The rows of X fall into a few groups, which share some directions, and each row is roughly a mix of its group's hidden directions.
X (142 x 10):
[[ 23 -22 -17  10   4   2   1  24  -9   1]
 [ 16  25  -4  28  18   5   7   1  -6   2]
 [  5 -10  -5  10  -7  16 -15 -27  24   6]
 [ 10 -24 -12 -17   5  -5   0 -28  13  -4]
 [-18  10  -6  -1 -27 -23   3  18   2   6]
 [-15 -12  -1  -4   3   7  -8 -37  10 -11]
 [ -1  15  11  12 -32 -11  -7  18  -3   8]
 [  7  12  28   8  10  -3 -23 -16   8  10]
 [  4  -9 -18 -15  20   1  30   4 -11  -2]
 [ 34   1   3  -3   0  -6  -7  -2 -26  13]
 [ -7  -1  -8 -23 -21  15 -11   3  23  13]
 [ -3  24  12  26  11  -1 -13  19  -1  -1]
 [  0   6   0 -29 -15   7  10  28  -8  -5]
 [  4 -22  -8 -23  18   9  -2 -21  11  -7]
 [ 18   2   7  -4 -20  -2  -5   9 -30  17]
 [ 18   5  21  30  -5  -6   2 -10 -14   8]
 [ -2 -23 -17  10  15  18  22  10   5  -6]
 [ 19  -5 -10  -7  -4 -14  -3  36   0   2]
 [ -2   2   0  22  18  24   8 -13  18 -11]
 [  5 -12  12 -20  -4  -7 -15 -29  -4 -15]
 [ 12 -14 -15   8  16 -21  12  22  -4 -11]
 [ 11 -11  19  -1 -37   4   7   0   4   7]
 [  3  -3  18  -2 -24   7 -15 -25  15   3]
 [-24  13   3 -22 -17   9  11  -5  15 -12]
 [ 21 -15 -27  -7   7  16   0   6   2 -17]
 [-10   7   7   3 -33  -7 -20  15 -12   1]
 [ -1 -11 -18  15  32   7  18   4  -4   0]
 [ 16  -7 -15   0  35 -12   8  -6   6  -9]
 [ 32 -16 -20 -11   8 -10  -6  -2   9  -1]
 [  8   9 -10 -11  12  22  27  15  -5 -12]
 [ 25   7 -20   9  10  14   6   5  20 -15]
 [  8  -7 -30  -1  15  -1   7  28  -5  -6]
 [ 24 -19 -20   4  16  -8   2  -7   8 -18]
 [ -5  -7   2 -10 -36  13   9  -2  19   1]
 [  6  16 -13  14  19   8   9  25  13 -11]
 [ -8 -17   8  10   8  15  -9 -26  21 -12]
 [ -4  25  22  14  10 -13  -7   3 -14  16]
 [ -1   4 -24 -13  -1 -24   5  23  14   2]
 [ 18  -6 -13  11  15   9 -22  11 -16 -16]
 [ 17 -20 -12  10  -4  -2   8  31   5   8]
 [-15   6  -4 -23  -7 -11  13 -29   6   8]
 [ -8  25  -5   4  17   6  -4 -19 -24   8]
 [-11  31  19  -3   8   5   9 -17 -13   4]
 [-10 -14  12  -5 -15  28  13  -9  -4 -18]
 [-12  16   7  -1 -22 -15 -14  20   1  17]
 [-10   8  10   0 -27   5  16  29   2  -6]
 [ 22  -1   1   3  -7  20 -21 -19  15  -9]
 [  0  11  -5  22  36   3  10  -7  -2  -3]
 [-16  16   9 -25   6 -10 -18 -20  -6   4]
 [  1  25   6  18  13   1 -12  16 -22   5]
 [  6 -20 -26  10  17   8   8  21   6  -5]
 [ 12  -1  -9  19  33  16  -3  -6   8  -9]
 [ 23 -10 -15   7 -13  -3  -2  32   0  -3]
 [-13  21  -3  -8 -22  19  17  11  -4  13]
 [ 14 -10   1 -10 -29  -9 -13  16  15  11]
 [-25  24  -6 -19   0  -4   5  -4  20  -5]
 [-21 -11  -2 -11 -25 -13   5  23   6   4]
 [ 24   5   2  26  17   1 -15  -7  -6 -13]
 [  9  13 -24   4  26  10  -7 -17  12   0]
 [-16 -11  -8   3  14 -10  13  26  18 -11]
 [ 19   4  -8  -8   2 -25  -3   4 -29  11]
 [ 34 -17 -13   2   6  -5  -7  10 -15  -8]
 [ -4 -10   4 -21  16 -11 -15 -19  -9  22]
 [-11  -5  -4   8   3 -33  11 -13 -21   3]
 [  9   4   0  25  12 -10 -21 -24   2   9]
 [ -2  -1  -5  17  23 -19   3  27  -3 -10]
 [-11  -4  26   3  -8   7  11 -30   4  10]
 [-20   1  18  20  -2  17   2   0  21 -15]
 [-23   7  11   7   5  10  17 -24  18  -1]
 [ 13 -10 -26  -3   3 -13   5  28  14   3]
 [-17  30  -2  10  -7  20   9   9  15   0]
 [  6 -23 -11  -9  10 -21  18  -7 -20   0]
 [ 22   1 -10  19   1   1   8  22 -22 -10]
 [ -5  24  24   9   6  16 -10  10 -19  -5]
 [  2 -29   6 -16 -14 -13 -15 -17  -5  -5]
 [  1   7   5  -1 -26 -25  -4  18 -15  13]
 [ 28   8 -10   9  22  -1   4 -11 -20  -2]
 [-15 -12  10  -7 -33   4 -10   1  20   2]
 [ 16 -17 -18  -7   9   9 -10 -27   0 -14]
 [-37  -1   0 -16 -19   1   6  -7   8   5]
 [ -3   2 -10   0  29  -1  19  -6 -27   4]
 [  1   9 -16  23  28   4   4   8 -10 -16]
 [ 35 -12  -2   1  11  -6  -1  -3  22  -7]
 [  1  26   5   7  -4  25   8  22   7  -8]
 [ -1 -17  -5 -12 -18   1  18  27  15  -3]
 [-14   1  19  -7 -13   6 -26 -18  -9 -15]
 [ 23  15   3  19  14   3 -23   5 -14  -2]
 [ -3  14  15  -8  -2 -23  -9 -19   3  25]
 [-19   6   1 -23 -17   5  -9  -2  25 -10]
 [-13  -3 -16   9   4  15   2  -2  28 -24]
 [  1   3  17   7  17  -8 -10 -27 -21  12]
 [-10  -8  -9  -2  -7  22  32   9   5 -14]
 [ 21 -19 -23 -16  16   1  10  -9  -3  -8]
 [ 11 -18  15 -12 -27  -6   0  -4   4  23]
 [ -4   1   0   1 -33  25  -7   4  14  -6]
 [-32  11 -10 -15   8  -5  14  -8  16   1]
 [ 14  11   1  -5   8 -24 -12   0 -25  18]
 [  0  -3   8  14 -19  14 -21 -17  24   2]
 [-17 -16  26   3 -19 -10 -13  -1   1 -15]
 [ 31   1   0   9   8  11  -2  25 -11   8]
 [-13  -6 -18  13  31   8  11  -1  14  -4]
 [  1 -27  -3  10   0 -15  10  26  12 -11]
 [ -4  24  27   4  -9  -5  -3 -12   1  22]
 [ -3  12   8  -2 -13  26 -21  -2  24  -3]
 [  7  -1  -8   3   4 -17  30  14 -24   1]
 [-20 -25 -13  -3 -25   2  -5  -2  14   2]
 [ 13 -12 -16  12 -13   7   7  29  15  -9]
 [  4  27  -7  14  19 -10  10  16 -13  11]
 [ 32 -18 -15  -3  15  14 -10  -3   4   0]
 [ -9  -6  19 -14  -8  20   2 -28 -10   6]
 [ -1   6 -24   9  19  -2  20  21   5 -13]
 [ 30 -27 -10  -9 -11  -9   6   1   3  -6]
 [  3 -19 -19 -12  10  19  13 -18  16   1]
 [ 17   2  -3 -13  15  -6  13  35  -1   3]
 [ 38  -3   1  17  13  -7   5   5  -8   1]
 [ -4 -23  -9  -4 -28  10  -2  -5  17 -16]
 [ 25 -14  -4 -10  -2 -11   8  -5 -29  -9]
 [ 13  21 -14   3  29  11  12   6  -9   0]
 [ 11 -19   4 -11 -34   8   0  14   8   0]
 [ 18  -2   0  -3   3   7 -32  22  -7 -13]
 [  2   3  18 -14  -1 -17 -17 -20 -12  21]
 [-18  -6 -14 -24  -7 -24   5   3  17  -4]
 [  6  26  -4  -6  33   9  -8   7  -7  -4]
 [-16   8 -11  -2  -1  21  15   9   4 -30]
 [-25   0   9 -21   7 -11  -6 -16   8 -21]
 [  2   0 -11  13  21   5 -24 -14  10 -21]
 [ 34   9   1   7  -6 -13 -17   9 -16   0]
 [ 20   0 -19  13  28   0  -2   8   5 -18]
 [ 17  -9  -3  25   7   8   7  30  -1   4]
 [ 24 -23 -19  -7   9   5  -4 -12   8 -16]
 [-23   5  -1   8  14  20  17   7  24  -4]
 [-15   4  -9   9  -6  16  11   9  28 -21]
 [  9  14   7  13  12 -16  -3  20 -26  10]
 [-11  24 -13   5  13   3  15  20   9  17]
 [-21 -16  11 -24  -1  -3  20 -16   7  -1]
 [-19   7  13  -8  16  -4  -5 -32   1  11]
 [-26 -10 -18   5   3  -8  12  11  24  -5]
 [  4 -15   9  12   1   2 -12 -36  -2 -14]
 [-22 -19  18  -4 -19 -15 -15  -3   6  -5]
 [  0  19   1  20  32  11  -3  -8   1 -11]
 [  3  -1  21   1 -37   6  -3  -3  13  -3]
 [ 19  17   1  23 -11  16 -16   5  11  -9]]

In each list below, two rows fit none of the groups, and each other row fits one group, some only roughly. Which are they? Name them in the order they come.
- Q970: [-14  11  14   0 -27  16   0  17  17  -5]
- Q649: [ -3   4  26  -8 -25   9   7 -10 -19 -10]
- Q695: [ -5  12 -20  19  25   2   4   2  13 -19]
- Q729: [ 11 -26   0 -23 -18  14  -8   2  14  -5]
- Q938: [ -1 -14   0  -6   8  18 -20 -30   4 -12]
- Q610: [  8  13  12   8 -29  -1   6   6 -15  23]
- Q580: [-18  -1  -7 -21 -13 -10   5 -11  28   8]
- Q444: [ 35  -1  -6   6  22  -7 -10 -10  -9  -1]
- Q740: [-22   9  15   4  14  -1  20  16 -16  15]
- Q434: [  5  11  -6  -5  19  12   1 -37   4   0]
- Q441: [ -4  15  31  -1 -13   3   4   4 -26   1]
	Q580 Q740
- Q433: [ -8  15 -17  -1  -2   9  19  30 -11   0]
- Q82: [-14  23   7  -1  -4  28  -8  11 -15   9]
- Q949: [ 23  -6  -1   6   2 -20  -1  10 -25  19]
- Q143: [  9  25 -17 -11  23  -1  -2   9 -10  15]
- Q963: [-17  20   6  -3 -13  22  18   4  15 -13]
- Q520: [-28   7   1 -19   1  15   5 -25   2   5]
- Q994: [ 18  -9  -7   3  24  -6  -5  29 -11  -6]
- Q231: [  0 -12 -19   2  29 -11  22  -4  -8   6]
- Q24: [ -9  10  24 -17 -16 -18 -18 -13  -3   2]
- Q744: [  9   2   6  16 -15   4  -9  34 -13   9]
	Q963 Q24
- Q641: [ 10 -13   1  -7 -35 -17  -8  -2  -7  12]
- Q574: [-28  -3  -2 -12 -15   4  11   5  26 -11]
- Q107: [  2 -16 -18  -4  16  -1  -4 -28  19 -10]
- Q885: [ -4  29  18   6 -13  -3   1  11 -13  20]
- Q614: [ 19  24   4  16  11   9   5  15 -17 -12]
- Q393: [-22  10  26  -6 -17  -2  -1  -6  -6  21]
- Q952: [-11   2  29   3 -16  -9 -17  14 -10  15]
- Q732: [ 33   4   3  23  10   5   0  -8 -13   9]
- Q704: [  9  10  -8  14  19  -9   0 -12 -26  20]
- Q191: [ -7  12  11 -11  12  -6  12 -21 -27  12]
- Q667: [ -7   2  -9  -1  21 -31  -6  -3 -12  20]
- Q412: [ -1   9  -1 -13 -31  -8   2  25  -2  14]
	Q574 Q704
- Q334: [ -6   9  13   1  22  -3  -8 -24 -27   3]
- Q868: [-24   1  -4 -10  -5  19  18  -3  21 -15]
- Q341: [ 13  23   5  -2   2  -7 -14  31 -14  -2]
- Q42: [ -3 -19 -17  14  22   0  15   5  22  -8]
- Q926: [ 14  -9  10   3  -1   0  21  -6 -33  12]
- Q719: [ -4 -15   3   5 -28 -21 -10  -7   3  21]
- Q872: [ 11  17 -14  22  13  -4  10  25   2  -9]
- Q536: [ -7  11  17  -8 -26  -4  -5  27  -8  -6]
- Q84: [ -7  10  15 -16 -11  -7 -12 -31  -9  12]
- Q781: [-21  17  -1  23  18   1  11  13  12   6]
- Q644: [ -9 -11  19 -23 -22   4   0 -10  17  -8]
- Q229: [  5   0 -19  21  11   3   3  32  10   1]
	Q84 Q644
- Q225: [-10   3  30  -4 -24   5  -2  -4 -22   4]
- Q593: [ 18   5 -11  -8  33   8   8  -4 -16  -9]
- Q161: [-18  -5 -12 -21  15  -4  -1 -21  17 -14]
- Q455: [-12   0  27  -7 -30  -1  10  -5  12  -1]
- Q711: [ 10 -20 -11  -4  -8  18  -6  24  10 -19]
- Q726: [-31 -15   5 -19  -9 -11 -12 -13   8  -1]
- Q213: [ -1 -25 -15 -18  19 -11   4 -19  -4   7]
- Q336: [  5   9  22  -9 -25   5 -12   4 -24   6]
- Q80: [  3 -15  -4   6  11  11  -9 -35  17  -2]
- Q484: [ -9  23   7   9  21   1  -7 -18 -16 -15]
	Q455 Q726
- Q193: [ 33  -4 -20   2   1   5  -2 -10 -19  -9]
- Q566: [ 16   0 -14  21  21   2   3 -26   2   9]
- Q471: [  9  10   1  -6  35  -6  15   1 -16 -10]
- Q170: [ -7 -17 -11 -15 -18  -3  29  15   1   7]
- Q689: [ 14   8 -14   0 -23  -6  10  31   5  -6]
- Q364: [-10 -23   7   9   0  -5 -16 -28  16   0]
- Q372: [ 11   7  25  14   0  -2 -11 -18 -26   0]
- Q87: [-20 -21 -13 -11  -7   4 -18  -6  19 -14]
- Q360: [ -4  23   1   5 -15  -1  11  28 -18  12]
- Q407: [ -4  -6   9  -5   4   3 -10 -36  22  -2]
- Q238: [ 22  -8 -13  -3  -8  26 -21  -4  -5 -10]
- Q533: [  2   3 -20  -1  25  18  -2  22  -8 -13]
- Q385: [  9   3  -8   4 -37   1 -22   4   3  -6]
- Q363: [ 10  30  21  20   3  -3 -11  -7   5  10]
	Q471 Q385
- Q487: [ 14   5  11   0 -12  -7  -4  19 -21  27]
- Q785: [-14 -18  -2   2  -6  -6  19  34   5   4]
- Q327: [ -3  14  16 -14 -23   8  -7 -28  -4  -5]
- Q319: [ 17  20   9  -3  18   1 -17 -22 -12  -9]
- Q505: [-22 -11  13   7 -27 -12   6 -19   1   1]
- Q764: [ -6  -2   5  13  33   3 -17 -20  -8  -2]
- Q604: [ -6  22  12   8 -25  -4  10   7 -13  20]
- Q406: [ -7 -13  16  -3 -14   0 -13 -20  26  13]
- Q594: [ 26  -5 -28   5   4  -4 -10  16  13   0]
- Q957: [  5   7  21  15  16 -21 -19  -1 -14   9]
	Q487 Q327
- Q53: [  2  14  15 -14 -15   4 -21 -26  12  -2]
- Q563: [-32  -4  -1  -8  10  -2   9 -16  17 -17]
- Q652: [  2 -10 -19  16  -2  -8  19  27  12  10]
- Q539: [ 15  24   0   2  13  -4   7  17 -27  -5]
- Q276: [-24  -1  19  -6  -5   8  -6 -19  -2  25]
- Q619: [-26  22   9  -3   2   0  -6 -19  19  -9]
- Q297: [  6 -14  -4   2   6  24  -8 -28  19  -6]
- Q690: [ 14 -19   5 -11   8  -8 -14 -31   8  -1]
- Q651: [ 15 -25 -12  -2 -17   4   1   7  21 -18]
- Q846: [ -3   6   6 -20 -22 -14   5  23 -19   4]
- Q718: [ 28 -19  -7  -4  18  -4 -18  -6 -14  -4]
- Q326: [  6  13  14  12 -12 -18  -1   6 -27  18]
- Q112: [ 31  -6 -20  18  15  -9   0  -6   6  -1]
- Q902: [ 20  26 -13  -8  21   4  -6   6 -14   7]
	Q53 Q276
- Q560: [ 16 -27  13 -12 -18   6 -18   9  -8  -3]
- Q754: [  0  11  25  16 -20  -7 -12  -8 -20  -4]
- Q691: [  4  23  13   2   5 -24  -8  10 -14  20]
- Q104: [ 10  -3 -15   2   0  -2  10  28 -29  -2]
- Q584: [  7 -10 -15  -4 -19  11  17  25  10 -15]
- Q606: [ 17  18 -11   8  18   5 -26 -10  -1 -14]
- Q443: [-19  16  10   0  20   2  -3 -29  -9  -7]
- Q78: [ 18  10  -2  14   2  17  28  11  -9 -14]
- Q227: [-27   6  18 -15 -15  -7   8  19  -8  -1]
- Q263: [-17  13  -6  12  21  19  18  12  -4 -14]
- Q931: [ 17   5   7  18 -34   1 -13   3  -3   0]
	Q691 Q263
- Q392: [  4   8  17  31  23   6 -11   4   8  -4]
- Q682: [  1   8 -14   4  13 -28   5  11 -15  21]
- Q313: [ 23 -16  12  12  10 -14  -2  16  -6 -21]
- Q163: [-10   3  12  -3 -38   0  -5  16   9   4]
- Q413: [-20   2  -9 -23  18 -22   8   8  -8  -9]
- Q151: [-31 -15 -18   1   8  -3  13   3   5 -18]
- Q883: [  9 -15 -13   4 -17   4 -28 -22   5  -4]
- Q746: [ 13 -12 -26  -1   4   5  17  28  -2   0]
- Q158: [-38  14   7   7 -11   8   6   0  13  -3]
- Q675: [ -8   8  12 -31  -8  -5  -1 -26  -9   6]
- Q755: [  1  -7 -16  -3  -1  -7  24  31 -13  -1]
	Q392 Q413
- Q863: [  7   5 -21  26  18   2   3  16   7 -15]
- Q550: [-11 -11  10 -13 -15  10 -15 -31   5   0]
- Q432: [ 10 -20 -15  10  16 -17  15  -7  17 -12]
- Q289: [  5 -11 -25  -7   8   0 -12  23  23  -7]
- Q181: [  5 -12  23  -9  -8 -10 -15 -28   2  13]
- Q555: [ -6  29  15  10 -16   1   6  19  -7  14]
- Q463: [-13  17  28   1 -12  25   1  -8  -1  -1]
- Q578: [-29   6   6   8  11   0  17  22   9 -11]
- Q590: [ 27   0  -6  11  13 -12 -14 -20 -18   3]
- Q905: [  1  14  -9  -8  20   5  26  21 -13  -4]
- Q245: [-12   6  15 -24 -28   1  -8   4 -14   9]
- Q6: [  9   5   0 -16   7  -1 -17 -36  -1  -8]
- Q346: [-12  -4   8 -14 -31 -11   3   2   6  23]
	Q463 Q346
- Q451: [ 16  23  -2  12  23  21   6   2  -6 -12]
- Q81: [ 18  -9 -20  22  21  13  12   3   2  -7]
- Q573: [  8   6  15   1  10  -9  -5 -13 -37   8]
- Q506: [ -1   5  -2 -18  15 -27  -2   5 -26   8]
- Q240: [ -2  -4   3  -3 -34 -11 -19   2   9  17]
- Q469: [ -6  -6  -6   7  21 -18  -3  17 -29  -5]
- Q415: [  1 -11 -15   1  37  -3  -5  -7   4 -17]
- Q554: [-31  -6   5   2 -28  -4   2  14  -1  -5]
- Q253: [  5  -4 -11  14  32   0   4 -25   3   6]
- Q874: [ -9  -3   2 -30 -30   5   9   4   8  -1]
- Q262: [-23  17  13 -10 -28   9  -5   0  -1 -11]
- Q494: [ -9   2  25 -11 -28 -14  -6   0 -15   2]
- Q311: [ 19 -21 -11  15  -4  14   3  21 -12 -12]
	Q81 Q262
